One turning vector, and how many ticks it has turned:
The counts run from 0 to 466.
7 -4 7 2 8 26 3 14 -22 13 4 -5 9 17 -1 -11 -5 -7 0 -4 23 0 2 2 9 7 15 2 -12 -16 9 -8 -4 17 -12 -12 17 34 -14 12 1 0 8 -3 -4 -7 1 -3 4 23 -4 2 -5 11 5 14 -12 -15 16 -15 1 -11 -8 1 6 0 4 -3 -2 1 -1 -6 -1 -3 0 16 -4 3 -14 -10 13 -14 1 -> 107
2 3 11 -3 9 11 2 0 -13 4 -11 5 -4 9 -18 -8 -16 -9 14 0 3 -4 -7 1 11 1 17 6 -13 -6 -8 -13 2 -5 4 -15 4 30 -7 12 0 13 -1 -21 -8 -11 -21 -14 -12 7 8 7 13 -5 25 15 -12 -6 10 -5 -3 6 22 -4 6 -3 25 0 -11 14 12 -11 3 7 5 11 -3 4 -1 -9 1 -6 -10 -> 170
9 2 -1 6 4 13 8 6 -5 -1 -7 -14 3 8 3 7 -5 -13 7 -3 15 -13 -5 -13 18 10 34 1 -11 4 6 -19 14 -15 -5 -7 11 17 -14 8 -5 9 21 -11 -9 -7 3 -3 10 0 -7 -1 0 10 6 9 -20 -14 6 2 8 -16 -3 -11 6 8 20 20 6 -7 -10 -21 -8 -8 1 11 -7 -12 2 -14 7 -3 -3 -> 290
-7 3 1 8 9 25 -13 5 -12 11 -5 -17 9 17 -2 -10 5 -8 5 -16 3 -4 -4 -10 8 -1 19 8 -25 -4 7 -10 7 -13 -5 -18 14 31 -3 5 -4 4 4 0 7 6 -10 -27 2 10 -7 1 0 15 8 9 -18 -12 9 -5 -3 -21 -3 -3 -8 1 6 10 -13 -8 -10 -12 -1 -2 1 21 -2 -7 -2 -6 2 -4 4 -> 295
13 -7 15 -2 7 10 6 1 -22 4 8 -8 -3 23 4 8 -10 5 3 1 7 -14 -18 -11 18 17 20 11 -4 1 -7 -17 -1 10 -2 1 22 17 0 10 -22 7 12 -13 -6 -8 -10 -10 -7 3 -1 -2 -1 -6 1 15 -15 -11 -6 -6 -4 20 2 -5 4 -7 8 -1 -12 0 8 -20 -3 0 -7 18 -3 -1 -14 -11 11 10 -4 -> 7
9 0 -2 5 -1 18 2 0 -22 4 2 -5 1 22 7 -8 -9 13 -2 -6 18 -6 -3 -6 25 9 20 11 0 -6 17 -7 -2 1 -7 -6 31 26 -4 12 -14 -1 18 -1 1 -11 4 -2 0 8 -1 10 -5 8 5 13 -18 -15 3 -11 1 -4 -9 -4 -7 -6 -5 4 -8 -5 3 -16 0 -11 -9 20 3 2 -15 -9 11 -1 -11 -> 67
7 -2 10 -4 6 24 9 14 -18 0 -13 2 5 19 -13 4 -6 -14 -3 -3 23 9 -5 -1 13 13 30 -3 0 -10 4 -13 8 -2 -10 -9 15 24 -14 8 -7 10 14 -7 -12 -11 9 3 3 11 -3 7 -2 10 6 23 -15 -19 7 1 5 -7 6 4 0 11 18 5 1 3 -7 -8 -10 -7 6 8 -2 3 -10 -10 12 -23 -2 -> 144
-4 15 13 5 5 26 -5 6 -12 0 -4 6 -9 21 -8 -15 -9 5 3 -7 -1 4 -1 4 13 -3 30 -1 -25 -12 -1 -3 6 -1 -9 -8 16 19 -14 10 -10 -5 -3 -5 -4 0 -4 -13 -8 6 -1 12 11 7 17 12 -17 -6 9 -4 4 -5 18 8 -9 2 22 15 9 1 9 -4 6 3 7 14 5 7 -20 -9 11 -11 -13 -> 178
8 4 -9 3 1 13 2 4 -16 15 5 -12 0 7 -4 -8 -13 -6 14 1 16 -12 -7 -2 12 3 7 13 2 -1 12 -25 -7 -3 1 -12 2 34 -20 8 2 7 6 -17 -6 -18 -9 -5 -7 18 5 -2 4 -7 21 10 -21 -12 23 1 -7 -9 3 -4 15 -2 16 -6 -7 11 -8 -21 1 -1 -3 10 -4 -1 3 -2 8 -11 -13 -> 465
8 12 -9 7 2 8 -1 -3 -14 11 12 -8 -11 8 9 -5 -13 11 14 -1 12 -19 -8 -3 19 5 19 9 -2 1 12 -21 -5 -6 1 -1 11 21 -23 9 -12 5 8 -16 -7 -12 -3 -4 -7 10 12 6 8 -5 21 5 -26 -6 17 3 -6 -1 2 -6 9 -6 17 4 6 8 0 -22 6 0 1 13 -1 -5 -10 -1 11 -3 -21 -> 62
-3 -2 7 4 14 22 -7 0 -11 12 -7 -17 9 19 -2 -8 7 -12 4 -11 7 -4 -7 -10 7 5 15 10 -24 -7 0 -12 4 -6 -8 -19 13 33 0 7 -5 9 7 0 9 7 -14 -25 3 12 -9 -1 -1 14 5 15 -11 -11 5 -15 0 -12 -4 -8 -3 -4 1 4 -20 -3 -8 -10 -5 -3 -1 24 -10 -3 -2 -13 1 1 6 -> 314
2 10 0 5 9 11 -7 -3 -13 9 -2 -6 -14 24 -4 -1 -11 5 8 2 -10 -9 -19 -7 16 6 19 9 -8 6 -4 -20 5 -15 9 -5 8 20 -11 11 -21 10 2 -12 3 0 -14 -23 -7 2 2 1 12 -3 11 13 -20 -5 8 -7 -1 16 15 -2 -5 -6 16 9 -8 7 2 -20 1 2 2 17 2 -1 -7 -4 5 7 -12 -> 376
13 -4 5 6 -3 18 9 12 -21 5 16 -12 0 23 9 7 -11 6 1 -1 17 -11 -12 -8 24 9 21 8 2 -2 11 -16 -3 8 -6 7 20 13 -11 8 -19 0 16 -12 -10 -12 7 0 -1 10 -2 -2 -4 -8 -3 10 -26 -15 3 7 -4 -2 -5 3 5 3 12 7 3 -5 -1 -19 -4 -3 -7 8 3 -8 -16 -4 18 -7 -8 -> 46
1 12 -11 13 -2 15 -2 -2 -13 8 3 -7 -9 17 9 -14 -12 15 6 0 8 -11 -3 -2 25 3 17 10 -5 0 15 -14 -4 -8 1 -9 15 24 -25 14 -8 -1 10 -7 1 -14 0 -6 -2 8 7 9 8 2 17 10 -26 -5 17 -6 3 -6 -1 -4 -2 0 8 11 7 6 0 -22 8 -8 -4 14 5 -3 -8 -5 11 -2 -23 -> 454
11 4 4 -3 6 13 9 8 -20 -7 -18 7 -2 12 -21 1 -16 -12 0 1 9 5 -12 -9 13 6 33 5 -3 -1 -1 -16 11 -13 -3 -7 16 27 1 10 -2 7 10 -17 -9 -9 -8 -2 -9 -5 -2 15 5 2 9 19 -13 -18 -4 0 4 -2 17 0 -8 3 17 4 -11 -1 10 -8 -9 -3 2 9 4 11 -4 -11 5 -10 -3 -> 182
12 -3 1 4 5 10 5 4 -29 0 -2 -1 -2 16 -3 -4 -17 1 -2 0 24 -4 -4 -7 24 9 23 8 7 -3 14 -14 3 -3 -2 -4 29 28 -6 15 -7 6 21 -8 -4 -19 4 1 2 9 3 4 -3 7 5 15 -19 -16 5 -7 3 1 -11 -7 0 0 -3 4 -7 -7 5 -21 -5 -14 -6 14 0 0 -8 -7 4 0 -6 -> 85
17 2 9 -1 4 19 9 14 -14 -3 4 -10 5 -3 -11 -1 -14 -11 12 -6 8 -9 -12 -12 9 1 29 10 -12 -5 1 -22 10 1 -8 -4 7 25 -1 8 9 2 7 -26 -17 -5 -12 -3 -13 -2 -11 6 2 -9 10 7 -16 -19 1 12 -8 -16 12 1 6 -2 28 2 -4 -3 6 -6 -10 6 1 4 -3 3 -3 -12 9 -9 -2 -> 221
5 -9 9 0 2 24 0 1 -22 8 5 -14 6 32 4 -2 -5 9 3 -2 7 -8 -17 -12 18 11 5 20 -3 -4 -2 -12 -6 7 -1 -8 19 23 2 9 -19 6 9 -7 6 -4 -13 -14 -6 10 0 1 -7 -9 4 18 -18 -10 -4 -2 -7 3 3 2 2 -7 0 -8 -26 0 2 -18 -3 -1 -11 16 1 -1 -11 -9 13 1 -4 -> 411
10 -9 16 4 3 23 11 9 -12 -5 3 -16 16 14 4 -1 -7 -2 4 -4 19 -12 -1 -14 17 6 24 9 -20 -7 2 -11 9 8 -14 -11 18 26 -2 13 2 -2 15 -14 -11 -7 -6 -2 2 0 -17 3 -6 2 3 9 -14 -16 -5 1 2 -23 -5 -4 5 4 10 12 -3 -10 4 -13 -4 -1 -9 15 -5 -5 -4 -21 9 0 2 -> 253
15 4 -6 1 2 21 5 13 -20 6 2 -16 2 21 -7 7 -4 -1 -1 -1 4 -2 -25 -14 16 14 23 11 3 4 8 -24 4 -4 -6 6 15 17 -6 3 -17 5 10 -11 -5 -3 0 -7 -8 4 -8 3 -3 -3 -5 14 -25 -20 -1 6 -7 -1 4 3 -7 1 12 -1 -4 -8 -11 -12 -15 -4 0 5 5 7 -14 -8 21 -11 -1 -> 16
1 -2 14 1 2 14 9 0 -14 -11 -7 2 -5 17 -2 5 -16 4 5 -2 7 -8 -7 -10 27 5 33 7 -5 2 0 -9 11 -12 -1 -5 18 14 -2 10 -10 7 15 -19 -11 -9 -3 -2 -4 -11 1 9 3 -4 11 15 -20 -14 -9 11 5 -6 16 2 -1 7 21 14 -6 -5 9 -20 -4 -3 -7 8 1 -6 -8 -8 7 -4 -12 -> 212
18 3 -14 3 2 11 4 8 -23 7 -3 -13 2 9 -9 -1 -16 -3 3 4 11 -9 -15 -13 16 8 14 16 9 5 14 -27 0 -6 2 -5 14 33 -4 7 1 6 14 -19 1 -15 -7 -5 -9 8 0 6 2 -9 10 12 -22 -20 9 -1 -4 -3 -2 -7 0 -2 4 -7 -15 -3 -2 -18 -7 -6 -8 7 2 6 2 -6 8 -8 -4 -> 54
0 -1 21 7 3 27 1 9 -20 -6 4 -2 0 22 -3 -12 -12 6 0 -9 3 -1 -1 -7 19 1 27 8 -22 -8 2 0 9 8 -11 -10 28 21 5 12 -8 -9 5 -10 -4 -1 -8 -13 -8 0 -11 9 -3 2 7 9 -14 -13 -10 0 0 -15 7 7 -10 2 9 10 -4 -12 15 -6 0 3 -10 14 5 3 -15 -13 8 -1 -1 -> 215
14 -8 8 -5 4 8 8 0 -21 10 16 -8 4 9 13 1 -8 5 11 -1 24 -15 -8 -7 17 8 16 13 3 -6 10 -12 -7 8 -6 -2 19 24 -3 9 -13 8 19 -12 -8 -17 -5 -1 -4 10 8 5 -5 -5 9 13 -16 -13 4 4 -12 1 -3 -5 13 -11 7 -6 -14 3 1 -20 -4 -1 -4 17 -7 -5 -13 -7 16 -4 -9 -> 449
2 -10 9 -1 3 23 3 8 -18 13 12 -11 10 21 10 -4 -1 2 7 -6 24 -10 -5 -3 15 6 7 12 0 -11 10 -10 -8 11 -8 -8 16 27 -10 6 -10 7 14 -3 -4 -13 -2 -5 2 22 0 -2 -7 0 10 15 -21 -13 10 7 -10 -10 -4 2 11 -4 5 -5 -12 5 -10 -16 -3 -2 -4 13 -5 -8 -12 -2 18 -15 -8 -> 77
-1 -7 23 -4 6 31 4 9 -17 2 -1 -6 10 22 -9 -8 -6 -5 5 -7 8 3 -6 -1 8 3 13 10 -21 -15 -8 -6 2 13 -11 -18 11 30 2 9 -2 4 0 -11 -2 -1 -17 -17 -9 10 -5 7 0 -2 13 17 -8 -11 0 2 -7 -9 14 6 0 -1 15 -3 -19 5 6 -5 -2 9 -3 13 -2 5 -9 -13 8 -13 -1 -> 186
-5 10 13 9 4 29 -7 12 -14 -5 -4 -1 -3 25 -8 -12 -9 8 0 -9 -5 2 -1 -4 18 -4 26 5 -26 -10 2 -3 8 2 -10 -12 19 21 -5 13 -6 -8 -5 -8 0 0 -6 -16 -8 3 -8 10 4 2 10 12 -18 -9 1 -3 2 -13 14 9 -11 2 17 14 4 -5 12 -4 4 3 -2 14 10 8 -15 -11 8 -7 -8 -> 197
19 -3 5 0 5 4 11 2 -17 4 11 -11 -6 16 3 9 -19 4 9 7 9 -17 -18 -11 17 13 20 14 4 3 -2 -24 -3 4 1 1 15 19 -10 13 -15 10 14 -23 -6 -14 -9 -2 -10 1 2 0 3 -13 7 8 -21 -14 2 -1 -4 13 1 -5 9 -8 14 -2 -9 4 8 -20 -3 0 -7 11 -4 -1 -8 -12 13 8 -11 -> 25
13 0 7 5 7 9 -2 9 -21 5 4 -8 -16 22 -10 11 -21 -2 3 1 -2 -10 -19 -12 17 8 26 4 -5 8 -5 -26 11 -6 7 6 16 15 -7 8 -22 10 1 -21 -5 -10 -6 -17 -7 1 -3 -7 7 -6 1 11 -20 -13 3 -4 -2 16 7 1 0 -2 19 7 -4 -6 7 -16 -5 3 -1 13 1 -6 -8 -3 3 9 -1 -> 378
-1 6 -4 9 3 27 -8 7 -7 8 1 -19 6 8 2 -15 3 -5 8 -18 3 -8 -3 -11 10 -4 23 6 -26 -4 13 -9 8 -11 -7 -13 10 31 -9 1 -4 -2 6 -4 3 7 -10 -22 0 7 -10 5 0 10 15 3 -22 -12 11 4 -7 -30 2 -2 -6 0 13 14 -1 -9 -12 -8 -1 0 4 17 -2 -6 -4 -5 8 -10 -3 -> 276
15 -1 6 6 6 10 8 11 -18 5 7 -15 -7 25 -5 8 -20 3 2 10 4 -12 -19 -13 20 13 17 10 -1 5 -7 -28 2 5 2 -1 12 17 -14 12 -14 3 2 -22 -6 -13 -5 -7 -6 2 -10 -5 5 -14 0 11 -19 -14 7 -3 1 10 1 0 9 2 17 2 -1 -1 3 -17 -4 5 -9 10 1 -5 -6 -12 7 7 -2 -> 398
11 7 1 8 8 11 -6 3 -18 11 11 -12 -17 17 -7 0 -20 4 10 4 -8 -14 -16 -8 15 2 18 8 -10 5 -2 -24 0 -1 6 -2 13 20 -11 10 -15 2 -6 -24 -1 -8 -14 -20 -13 4 0 -5 11 -13 8 8 -23 -9 11 -9 -6 14 7 0 1 -9 18 3 -1 2 9 -19 5 7 -2 13 2 -1 -9 -4 6 12 -8 -> 396
14 -5 19 -7 10 20 6 12 -24 -2 -3 5 6 14 -15 -2 -10 -9 2 -8 11 6 -12 -7 8 3 26 9 -11 -10 -3 -10 10 5 -10 -5 22 30 13 7 -4 4 5 -12 -10 -6 -11 -13 -11 4 -5 9 -3 1 7 18 -9 -19 -6 1 -8 -5 13 4 -6 -5 12 -2 -18 -6 10 0 -10 4 1 13 1 9 -16 -11 8 -14 4 -> 184
